128 stands for zero in the data rows.
Here is a table of points, one per row:
{175, 97, 146, 90, 145, 166, 186, 85, 157, 128, 56, 158, 156, 145, 103, 163, 117, 104, 155, 178, 193, 170, 120, 181, 113, 158, 105, 174, 112, 60, 112, 86}
{103, 151, 148, 138, 178, 92, 180, 93, 163, 156, 129, 162, 149, 145, 87, 143, 77, 112, 143, 167, 116, 130, 150, 175, 169, 140, 41, 84, 139, 97, 220, 141}
{173, 63, 117, 162, 151, 192, 106, 93, 158, 139, 70, 96, 123, 102, 144, 232, 123, 160, 196, 197, 173, 72, 204, 115, 99, 126, 98, 148, 156, 140, 117, 106}
{186, 88, 159, 106, 114, 140, 70, 114, 131, 111, 238, 165, 110, 151, 174, 114, 191, 123, 154, 134, 160, 220, 127, 73, 152, 125, 132, 97, 44, 95, 172, 53}
{173, 139, 150, 170, 76, 158, 137, 126, 135, 128, 133, 165, 132, 99, 137, 137, 144, 102, 139, 91, 95, 205, 147, 105, 133, 169, 196, 145, 195, 106, 187, 96}
{104, 115, 98, 106, 99, 167, 121, 187, 130, 84, 108, 158, 205, 156, 132, 132, 141, 74, 111, 155, 144, 213, 136, 164, 179, 121, 185, 172, 155, 63, 128, 116}
{191, 182, 189, 54, 144, 100, 135, 97, 98, 186, 173, 128, 113, 136, 142, 152, 116, 109, 103, 73, 116, 139, 142, 179, 101, 134, 160, 72, 161, 112, 128, 88}
{150, 82, 189, 111, 146, 128, 90, 146, 165, 142, 86, 149, 143, 88, 159, 167, 82, 71, 68, 79, 116, 159, 138, 68, 114, 121, 141, 206, 183, 50, 124, 160}
{91, 115, 99, 99, 91, 31, 164, 129, 171, 156, 70, 172, 134, 132, 120, 105, 155, 133, 192, 155, 163, 79, 70, 168, 155, 222, 175, 60, 199, 144, 160, 50}
{94, 174, 176, 84, 102, 64, 117, 209, 119, 120, 92, 67, 120, 148, 145, 141, 93, 118, 126, 60, 135, 164, 132, 96, 170, 176, 139, 102, 102, 194, 175, 124}
{141, 96, 36, 153, 70, 123, 170, 123, 135, 118, 148, 38, 135, 86, 128, 155, 141, 122, 132, 86, 92, 152, 93, 200, 133, 94, 121, 124, 127, 134, 224, 164}
{97, 142, 114, 36, 119, 74, 91, 125, 119, 136, 94, 205, 113, 123, 93, 123, 132, 176, 74, 152, 79, 104, 161, 142, 127, 111, 69, 177, 191, 125, 141, 97}
{83, 112, 162, 154, 149, 115, 135, 86, 139, 98, 153, 100, 133, 117, 203, 98, 97, 139, 165, 46, 119, 108, 166, 117, 96, 94, 117, 181, 114, 121, 115, 74}
{92, 157, 152, 182, 79, 106, 141, 45, 164, 124, 141, 138, 80, 119, 167, 114, 102, 26, 71, 197, 122, 177, 193, 116, 138, 127, 95, 154, 61, 136, 139, 159}
{111, 149, 107, 162, 206, 117, 142, 200, 97, 112, 130, 142, 161, 124, 160, 143, 170, 133, 100, 190, 199, 128, 47, 146, 66, 110, 143, 136, 124, 133, 148, 95}
{132, 116, 201, 179, 139, 94, 132, 100, 66, 194, 158, 116, 113, 100, 133, 96, 108, 124, 162, 152, 221, 116, 175, 105, 186, 127, 123, 139, 121, 117, 150, 86}
{47, 160, 137, 145, 149, 157, 141, 61, 171, 130, 195, 113, 136, 39, 184, 118, 92, 112, 107, 163, 112, 141, 96, 116, 94, 135, 206, 143, 212, 79, 102, 127}
{134, 111, 94, 125, 132, 128, 132, 148, 142, 133, 149, 63, 103, 133, 52, 71, 150, 164, 132, 119, 80, 125, 163, 159, 158, 138, 114, 163, 40, 46, 92, 135}
{186, 121, 76, 228, 39, 122, 112, 98, 118, 124, 104, 122, 127, 168, 102, 122, 97, 167, 127, 130, 86, 151, 62, 31, 151, 53, 141, 85, 86, 85, 147, 70}
{149, 125, 108, 116, 121, 122, 181, 175, 166, 106, 100, 84, 126, 61, 211, 129, 146, 138, 142, 120, 225, 100, 160, 122, 143, 73, 146, 167, 101, 131, 141, 146}
{49, 32, 150, 165, 137, 112, 138, 131, 132, 126, 137, 184, 116, 96, 159, 80, 175, 187, 127, 69, 153, 113, 107, 84, 164, 140, 129, 142, 111, 104, 113, 77}
{98, 148, 145, 115, 137, 121, 218, 72, 167, 171, 101, 116, 83, 192, 77, 99, 149, 119, 134, 89, 95, 200, 104, 62, 25, 168, 147, 176, 86, 169, 93, 179}
{75, 17, 89, 186, 165, 155, 169, 110, 19, 118, 48, 111, 129, 211, 181, 113, 84, 83, 112, 76, 73, 106, 144, 172, 145, 141, 143, 129, 110, 151, 95, 107}
{163, 173, 142, 189, 48, 96, 81, 93, 15, 103, 82, 102, 45, 167, 158, 158, 144, 175, 111, 185, 151, 116, 146, 121, 139, 195, 194, 137, 99, 132, 122, 143}
{131, 86, 143, 87, 146, 118, 148, 150, 101, 83, 107, 117, 119, 173, 108, 195, 86, 147, 113, 101, 137, 98, 152, 106, 125, 102, 152, 142, 111, 50, 98, 153}
{112, 117, 161, 160, 18, 151, 53, 165, 104, 89, 104, 169, 159, 78, 62, 94, 111, 58, 156, 124, 120, 106, 207, 148, 70, 117, 72, 98, 159, 180, 82, 102}
{130, 139, 174, 118, 119, 172, 125, 103, 176, 83, 113, 88, 87, 148, 122, 96, 73, 202, 174, 123, 145, 139, 116, 98, 138, 135, 135, 95, 177, 74, 121, 169}
{173, 137, 156, 137, 146, 70, 121, 156, 137, 144, 134, 161, 184, 172, 111, 83, 79, 136, 207, 176, 96, 82, 213, 65, 105, 131, 172, 228, 99, 187, 159, 144}
{101, 157, 89, 86, 98, 143, 165, 160, 155, 123, 213, 167, 172, 216, 120, 75, 166, 138, 171, 109, 182, 100, 183, 164, 39, 168, 99, 155, 110, 125, 143, 125}
{125, 157, 67, 177, 190, 145, 74, 111, 48, 124, 157, 98, 255, 158, 117, 133, 97, 136, 157, 147, 90, 214, 161, 129, 125, 111, 160, 147, 107, 106, 61, 141}
{242, 105, 159, 86, 95, 39, 175, 113, 128, 57, 157, 101, 147, 97, 168, 88, 116, 145, 132, 138, 72, 113, 146, 236, 135, 106, 144, 109, 173, 154, 68, 158}
{87, 178, 156, 114, 77, 186, 151, 87, 118, 61, 175, 152, 139, 179, 106, 220, 130, 133, 78, 130, 186, 73, 93, 125, 124, 123, 108, 101, 131, 123, 89, 165}
{138, 158, 64, 153, 162, 68, 120, 94, 45, 98, 110, 174, 104, 107, 97, 113, 215, 86, 108, 72, 181, 126, 101, 161, 98, 94, 106, 183, 144, 109, 124, 112}
{160, 117, 22, 105, 147, 176, 36, 137, 102, 137, 120, 129, 122, 90, 182, 115, 124, 179, 138, 126, 92, 78, 155, 63, 114, 228, 121, 118, 105, 0, 154, 160}
{68, 108, 177, 110, 103, 101, 131, 204, 95, 148, 151, 169, 162, 170, 194, 143, 132, 201, 166, 179, 131, 172, 102, 136, 118, 23, 44, 59, 175, 96, 63, 182}
{52, 122, 105, 67, 149, 73, 168, 83, 111, 104, 86, 125, 130, 61, 118, 134, 182, 133, 109, 191, 73, 159, 170, 73, 133, 96, 117, 103, 94, 88, 170, 145}
{190, 91, 198, 183, 118, 108, 119, 138, 174, 114, 102, 129, 220, 160, 120, 105, 184, 158, 40, 145, 98, 99, 116, 153, 165, 141, 99, 128, 171, 132, 175, 163}
{116, 110, 144, 62, 132, 192, 145, 94, 93, 133, 131, 70, 141, 110, 113, 71, 70, 135, 182, 197, 111, 150, 102, 114, 95, 141, 104, 46, 188, 192, 128, 57}
{117, 214, 148, 171, 170, 170, 127, 210, 128, 111, 94, 82, 96, 190, 149, 112, 188, 129, 116, 75, 128, 100, 156, 76, 113, 126, 61, 114, 229, 122, 127, 113}
{115, 83, 147, 84, 79, 126, 123, 175, 173, 156, 108, 133, 121, 135, 228, 181, 163, 82, 162, 114, 38, 118, 85, 67, 85, 156, 108, 100, 54, 177, 84, 140}
{149, 124, 111, 82, 101, 159, 84, 129, 129, 93, 82, 153, 95, 131, 87, 118, 161, 157, 85, 175, 126, 182, 167, 147, 85, 74, 192, 107, 85, 155, 99, 70}
{196, 126, 152, 83, 182, 146, 169, 43, 127, 164, 120, 171, 145, 85, 134, 172, 225, 97, 195, 99, 118, 72, 108, 98, 134, 85, 159, 111, 152, 178, 99, 156}
{139, 220, 99, 130, 143, 69, 131, 125, 134, 140, 151, 132, 106, 147, 148, 158, 97, 145, 92, 123, 65, 93, 165, 152, 129, 108, 74, 92, 107, 126, 132, 76}
{75, 215, 115, 161, 177, 162, 148, 134, 183, 14, 70, 81, 106, 64, 134, 87, 172, 127, 183, 101, 94, 170, 164, 127, 187, 146, 182, 111, 80, 153, 123, 95}
{79, 116, 66, 136, 85, 81, 81, 97, 201, 148, 121, 116, 121, 219, 174, 166, 80, 136, 131, 153, 182, 155, 133, 184, 122, 131, 180, 197, 148, 115, 115, 143}
{135, 211, 130, 79, 101, 109, 163, 116, 73, 124, 120, 70, 127, 97, 160, 58, 125, 82, 141, 155, 189, 84, 70, 96, 122, 116, 109, 148, 133, 118, 127, 183}
{104, 158, 130, 95, 147, 136, 52, 180, 114, 248, 112, 56, 180, 139, 125, 115, 147, 71, 138, 152, 126, 159, 123, 138, 191, 140, 111, 82, 119, 150, 137, 175}
{119, 144, 138, 150, 213, 114, 98, 147, 143, 111, 132, 124, 88, 128, 102, 179, 100, 143, 81, 132, 150, 143, 166, 113, 91, 83, 191, 86, 138, 113, 128, 67}
{132, 136, 119, 65, 70, 189, 141, 143, 106, 167, 98, 90, 123, 118, 115, 174, 163, 131, 104, 115, 99, 134, 113, 120, 163, 66, 44, 226, 145, 168, 191, 84}
{118, 121, 91, 171, 129, 85, 139, 115, 164, 168, 191, 123, 103, 110, 98, 100, 155, 240, 113, 178, 123, 163, 139, 83, 184, 115, 172, 186, 174, 173, 56, 129}
{169, 120, 169, 106, 145, 130, 37, 84, 181, 71, 112, 40, 153, 198, 112, 75, 171, 100, 97, 146, 142, 93, 23, 131, 159, 118, 77, 144, 130, 130, 94, 70}
{128, 77, 173, 139, 138, 150, 244, 144, 93, 197, 130, 124, 153, 106, 114, 154, 96, 138, 93, 134, 202, 128, 185, 100, 138, 115, 200, 99, 99, 167, 145, 133}
{186, 153, 85, 142, 122, 50, 147, 171, 143, 68, 136, 151, 168, 119, 117, 205, 43, 135, 117, 89, 164, 153, 93, 104, 105, 191, 35, 100, 153, 146, 101, 101}
{116, 168, 79, 107, 109, 161, 116, 183, 101, 146, 206, 158, 119, 160, 114, 188, 120, 68, 176, 99, 58, 69, 92, 129, 196, 97, 178, 174, 192, 163, 116, 103}
{110, 79, 98, 170, 101, 94, 92, 178, 157, 96, 201, 110, 63, 77, 97, 139, 115, 93, 170, 138, 105, 85, 95, 192, 88, 75, 132, 111, 69, 111, 140, 101}
{134, 174, 194, 217, 189, 176, 122, 161, 158, 107, 105, 212, 120, 110, 92, 163, 125, 134, 239, 156, 121, 156, 75, 200, 119, 112, 124, 129, 105, 120, 176, 210}
{168, 168, 75, 100, 121, 101, 98, 86, 111, 193, 83, 169, 74, 135, 148, 78, 77, 127, 183, 64, 113, 128, 80, 142, 147, 93, 86, 111, 114, 111, 90, 143}
There is one direction along which these points spread out most. Take the direction at right angles to it along which they spread out most. Then take the direction at right angles to both along which they spread out most. Go by this last direction. Where along it does each point below lie, from 0 to 99? 50 is the average, and the first point above lies past it. One standard deviation of the points above along it is 16.
{79, 119, 139, 80, 132, 154, 38, 89, 180, 160, 152, 118, 125, 91, 77, 141, 107, 122, 99, 45, 200, 119, 155, 162, 199, 131, 122, 108, 108, 172, 89, 149} --> 45
{102, 147, 95, 116, 109, 155, 96, 62, 168, 155, 111, 142, 210, 160, 105, 129, 133, 147, 98, 124, 148, 55, 131, 112, 79, 59, 183, 51, 130, 188, 217, 190} --> 48
{90, 165, 197, 98, 100, 179, 122, 126, 79, 127, 122, 166, 67, 96, 132, 166, 149, 187, 119, 146, 99, 114, 91, 187, 176, 212, 120, 168, 81, 205, 116, 152} --> 35
{109, 50, 105, 205, 160, 148, 106, 82, 109, 138, 157, 103, 55, 136, 133, 114, 195, 105, 113, 104, 115, 159, 134, 159, 89, 168, 75, 115, 187, 195, 206, 165} --> 41
{89, 129, 178, 164, 138, 151, 115, 139, 104, 196, 103, 104, 155, 46, 78, 117, 77, 166, 112, 80, 132, 112, 45, 176, 69, 108, 143, 174, 46, 121, 173, 91} --> 46
{175, 84, 58, 123, 176, 149, 145, 202, 180, 144, 79, 166, 27, 155, 109, 88, 87, 68, 93, 161, 160, 159, 144, 111, 182, 104, 138, 104, 137, 138, 85, 169} --> 54
{144, 88, 130, 155, 141, 60, 95, 180, 112, 177, 151, 78, 109, 84, 14, 155, 170, 100, 124, 129, 156, 141, 83, 121, 51, 177, 137, 123, 156, 101, 74, 197} --> 57
{148, 88, 108, 134, 98, 161, 157, 116, 128, 120, 152, 112, 176, 145, 97, 188, 149, 198, 158, 72, 152, 183, 176, 133, 154, 157, 116, 107, 148, 83, 99, 168} --> 69
{177, 191, 101, 153, 104, 211, 144, 161, 166, 201, 104, 177, 153, 81, 218, 35, 142, 178, 29, 99, 109, 127, 127, 191, 92, 156, 116, 96, 92, 156, 95, 133} --> 41
{145, 70, 115, 69, 195, 127, 69, 143, 72, 37, 170, 161, 93, 128, 136, 83, 53, 154, 108, 127, 134, 161, 57, 120, 102, 141, 146, 153, 131, 194, 229, 198} --> 54
{92, 132, 161, 101, 144, 80, 128, 87, 113, 77, 118, 166, 172, 118, 130, 108, 180, 60, 122, 97, 96, 68, 144, 125, 155, 160, 155, 57, 100, 133, 101, 166} --> 32
{153, 140, 87, 149, 204, 124, 168, 114, 159, 125, 193, 138, 151, 118, 141, 185, 103, 112, 75, 181, 110, 85, 100, 99, 159, 177, 52, 135, 101, 191, 92, 112} --> 52
{130, 119, 114, 132, 72, 185, 198, 155, 120, 108, 158, 185, 155, 119, 63, 67, 87, 91, 98, 136, 131, 58, 110, 59, 177, 142, 96, 129, 150, 122, 93, 151} --> 51
{142, 112, 179, 123, 153, 175, 174, 169, 119, 159, 191, 73, 43, 184, 118, 121, 141, 106, 105, 166, 71, 65, 156, 151, 106, 134, 184, 116, 120, 56, 157, 102} --> 45
